The rows below fall into families. The same turns and mirrors carry the whole set onto itself and the rows of a family onto each other. For each named row, which other rows are in its family? Write them in the order they are listed.
These 28 rows form 7 families of 4 rows each.
Z_557: [-1  7 18 10  4 -5 14  7  7]
Z_646: [ -1   7  -3   5  20   0   7  18 -14]
Z_17: [ -3  -9  12  13  13  -4 -11  16 -12]
Z_171: [-14  12  14  10  -1 -10   2  31   1]
Z_465: [ 2 -1 15 12  9 -1  8  0  0]
Z_316: [-12  14   1   0   4 -31  -2   8  -7]
Z_711: [ -1  12  10  -2   8 -34   2  11  -4]
Z_798: [-23   2   5  10   0 -12 -10  20  -6]
Z_878: [-10  -3  -7   9  -5 -24  -1  10  -3]
Z_949: [  1  19  16   4  19 -17   9  14   4]
Z_149: [ -8  13  -5   6  16  -1   9  21 -11]
Z_854: [ -6   4   0   6  -7 -28   4  17   4]
Z_277: [-18  23   2   7  13 -14   7  10   2]
Z_299: [-13   8  17   7  -1 -18  -2  30   3]
Z_794: [ -9   6   0   2  10 -29  -7   1 -12]
Z_807: [  2 -10  -1   8   1 -24  -3   8  -4]
Z_448: [-11   1   7  14   5   0   6  -3  -1]
Z_840: [  5   5  11   7  27 -12   1   3  -6]
Z_354: [  7  -4   6   6  -1 -28   3  15   2]
Z_525: [  4   1  23  10   9 -11  -1  27  -2]
Z_897: [-14  11  10  12   0  -3  12   5   5]
Z_953: [  2  -4  23   7   8 -16  -6  25  -2]
Z_95: [  3   9   3   4  20  -3  10  22 -10]
Z_744: [ -8 -10  11  10   9 -11 -15  15 -10]
Z_834: [-21   2   3  15   3  -4  -8  19  -8]
Z_737: [  2   4   8   0  13 -31  -4   4 -10]
Z_781: [-14   9  -2  10  20  -9  -3  -1  -9]
Z_708: [-3 15  1  4 17 -4 12 25 -8]

Which other rows belong to the same family as Z_834? Z_17, Z_171, Z_525
Which other rows belong to the same family as Z_316? Z_711, Z_794, Z_737
Which other rows belong to the same family as Z_854? Z_878, Z_807, Z_354
Which other rows belong to the same family as Z_149? Z_646, Z_95, Z_708

The rows below fall into families. The same turns and mirrors carry the whole set onto itself and the rows of a family onto each other. For each named row, which other rows are in its family? Write them in the order they are listed.
These 32 rows form 4 families of 8 rows each.
Z_841: [-3  6 23 -3 11  1 -1 -2 13]
Z_568: [  7   6   0 -16  11 -11  16  -8  10]
Z_85: [-12 -11  -7  -2   7  -1   4  -8  18]
Z_937: [ 10  21   6  -2  15   6  -5 -14   2]
Z_576: [ -3   2   1  10  13  10 -17 -13  13]
Z_985: [ -6 -11  -4  -5  17   3   4  -6  25]
Z_265: [ 13  17   2  -7  14  -8 -14 -10   8]
Z_494: [  3   4  15 -11   8   5  -8   4  21]
Z_284: [  4   7   2  10   8  12 -16 -14  14]
Z_742: [  7 -13   8  -4  17  -9 -11  -8   8]
Z_822: [  6   4   0 -11  21 -13   8   3  10]
Z_247: [  7   0 -14  -3  10   0  -1 -27   6]
Z_695: [  2  -9   5   0  14  -3  -8 -13  -5]
Z_75: [-6  6 19 -6  7 -1  1 -2 20]
Z_679: [  0   0   0 -10  14 -13  16  -9   8]
Z_735: [ 16  20   4  -6  16   0   0 -13   3]
Z_248: [ -1  19 -10  -9  15   6   1  -5  24]
Z_552: [ -2  -6  11  -2   9  -8  -8 -12  -3]
Z_368: [  4   2 -17  -2  22  -8  -4 -20  13]
Z_740: [ 2 17 -8  2  6  2  4 -7 26]
Z_141: [-11 -10  -1   4   6   1   2  -9  21]
Z_128: [ -5 -12  -1   3   4  -5   9 -11  18]
Z_563: [ 17  18  10  -2  18  -1  -6 -12   9]
Z_666: [ 2 18 -2 -1  7  3 10 -7 27]
Z_520: [  5  14  -7   3  10   8  11 -13  24]
Z_987: [  0   1   1   9   3  14 -13 -10  13]
Z_489: [ -1   1  -2   0  11   8 -21 -17  23]
Z_276: [  3   9   3  -6  17 -14  16 -14   8]
Z_915: [ 12   2 -19   2  15   0  -2 -17   6]
Z_879: [-4  9 18  3  9  1  4  4 15]
Z_263: [  7   3 -21   0  11  -1   3 -22  10]
Z_729: [  2 -10  10  -7  17  -2  -5 -12  -2]

Which other rows belong to the same family as Z_248? Z_985, Z_265, Z_494, Z_742, Z_822, Z_368, Z_489
Which other rows belong to the same family as Z_128? Z_937, Z_247, Z_552, Z_520, Z_987, Z_276, Z_879
Which other rows belong to the same family as Z_75? Z_568, Z_85, Z_576, Z_740, Z_563, Z_915, Z_729

The rows below fall into families. The same turns and mirrors carry the whole set onto itself and the rows of a family onto each other. For each named row, which other rows are in its family? Write them in the order they are listed.
These 25 rows form 5 families of 5 rows each.
Z_545: [ 14   4   5  -2  11  10  -8  11   9   2   7   4  -8 -18  -3   9   6 -25
  -4   2   6  -4  -6  -1  10   4   2 -17  -4  -3  -8  -6]
Z_166: [  8   1 -14 -11  22  -4   0   1  12  -6 -11  11   0   3  -4 -11  20  15
  18   7   2  -3  -6 -24  -9  -3 -10  -6  -6   1  -3   6]
Z_409: [  0   4  -6  -9  19  -4   0  -1  13  -2 -13  15  -3   0  -4 -13  18  20
  14   4  -1   2   4 -22  -7  -3   7 -10 -13   6   1   2]
Z_876: [  4 -17  12   4   8  -4 -20  -5  22  -5   7   8   1   4  -1   2   6   0
   1   8  -2  -8 -20  -5  -4   2  -6  -9 -10  -9  -2  -9]
Z_502: [ 11 -15   9  -4  21  -4 -19  -3  26   2   8  12  -2  -4   1   1   1   4
  10   5  -7 -10 -16 -10   2   5   1 -10 -12   1  -2  -1]
Z_6: [  1  11   0   9   7  -7  -5  10  -1  -4  -3 -14   6 -16  -6 -12   0  -6
 -10  -9   7 -19  -9  -6   9  -9   4   9  -7 -19 -13   3]
Z_693: [ -2 -11 -16  -1  10  -8  19   8  -1  -9  -7   9  -5  -6   3 -13  15   5
   7 -18  13  -1 -15 -23   6  -7  19  -4   2   7 -14   4]
Z_519: [  9  -5  -1   2  13  13 -10  12   4   1   4   2   2 -19  -2  -6  11 -26
  -1  10  14  -4  -6   1  -3   1  -2 -19 -12 -12  -9   0]
Z_499: [  1  -4 -11   4  14  -2  -8   3  14  -5 -13  13  -9   6  -2  -9  26  16
  17  13   0   6  -6 -18  -7  -8   0 -14 -11  -5   2  -3]
Z_275: [  6   9   4   9   0   3 -15   6   4  -7   6   2  -8 -16  -4   2  13 -26
  -3   1   8   3 -15   2   8  -1   7 -18  -6 -11  -4  -8]
Z_457: [  5  10  -7  -3   7 -12   3  13   0 -10  -6 -13   2  -5  -7   5   2  -6
  -3 -12   8 -19 -15 -16  15  -9   5   9   0 -13 -17  10]
Z_633: [  1 -15   9   4  16  -3 -18  -2  25   0  12  11  -1   5   2   6   2   2
   7   3  -2 -13 -20   0  -2  -7  -7  -6 -13  -2 -10  -1]
Z_152: [-15  -8 -10   3   3  -3  13   9   3 -10  -3   9 -11   5   5 -10  15  11
   2 -22   8   1 -11 -13   2  -9  20  -4  -5   5 -21  -2]
Z_672: [  3 -24  -2   5  25   2  -8   8  23   0  15  10   3   0   4  -5   5   6
   5  10  -4 -14 -18  -6  -1   0   1  -7 -13  -2  -1   1]
Z_212: [  2  15  -7   8  -1  -8  -8  12  -1 -13 -13 -18 -10  -4  -2   2   7  -3
  -6  -8   0  -8 -11 -15  16 -11  10   3  -4 -18 -15  -2]
Z_625: [  4   5 -20  -3  16  -1   1   9  10  -6  -4   6   0   2   3 -20  19  20
  13  12  -8  -4   1 -20   0  -5   2  -7 -16   4 -10   5]
Z_631: [ 12 -17   9  -2  16  -6  -8  -3  21  -4  18  13   5  -1  -3   0   3  -2
   5   3   5 -11 -23  -9  -2   2  -4  -6  -6   4  -2   8]
Z_435: [  6  11   2   5   9  -4  -2  21  -3  -6 -11 -15  -6 -12  -9   5   0  -3
  -3 -13   8 -12  -5 -12  17  -2  10   5  -2 -19 -10   3]
Z_243: [ -3   3 -11  -2  19  -1  -9   6   8  -7  -9  11  -5   4   1 -12  23  17
  26   5   0   5  -3 -13  -6  -5  -4 -11 -17   1  -4   3]
Z_408: [  1   4   4   3   5  10 -11   9   0  -4   6   2  -7 -17   1   4  16 -27
   4  -2  12   4 -10   8   8  -1   0 -12  -7  -4  -9  -4]
Z_92: [-11 -10 -14   5  -1  -9  12  12   3 -12  -8   7  -7   7   3  -7  17  12
   4 -14   2  -2 -13 -19   7  -9  24 -10  -3  -3 -14  -9]
Z_372: [ -8  -2 -20  -3   5  -2   8   7   2  -6  -1   3  -7 -10   5 -24  13   2
  -4 -20   4  -3 -14 -16   6  -4  27  -5  -8  -1 -20   2]
Z_139: [ 13   9  -3  -2  14   6  -7   7   0  -8   4   0  -4 -21  -1   4  10 -30
   2  -1  12  -1 -15  -6   6   2  -5 -14  -3  -1  -6   3]
Z_8: [  1  15  -4   7   5  -7  -8  16  -2  -7 -10 -14  -7  -4  -4  -1   4   0
   2 -16   5 -13 -11  -8  14 -12   1   7  -5 -21 -22   3]
Z_138: [ -5  -5  -9   0   8  -7  13  11   2  -6 -14   8  -8  -4   0 -11   6  10
   0 -25   8  -4  -8 -26   1  -6  25 -11  -4  -2 -18  -3]

Which other rows belong to the same family as Z_408? Z_633, Z_152, Z_243, Z_8
Which other rows belong to the same family as Z_6? Z_519, Z_672, Z_625, Z_372
Which other rows belong to the same family as Z_138? Z_545, Z_409, Z_502, Z_435

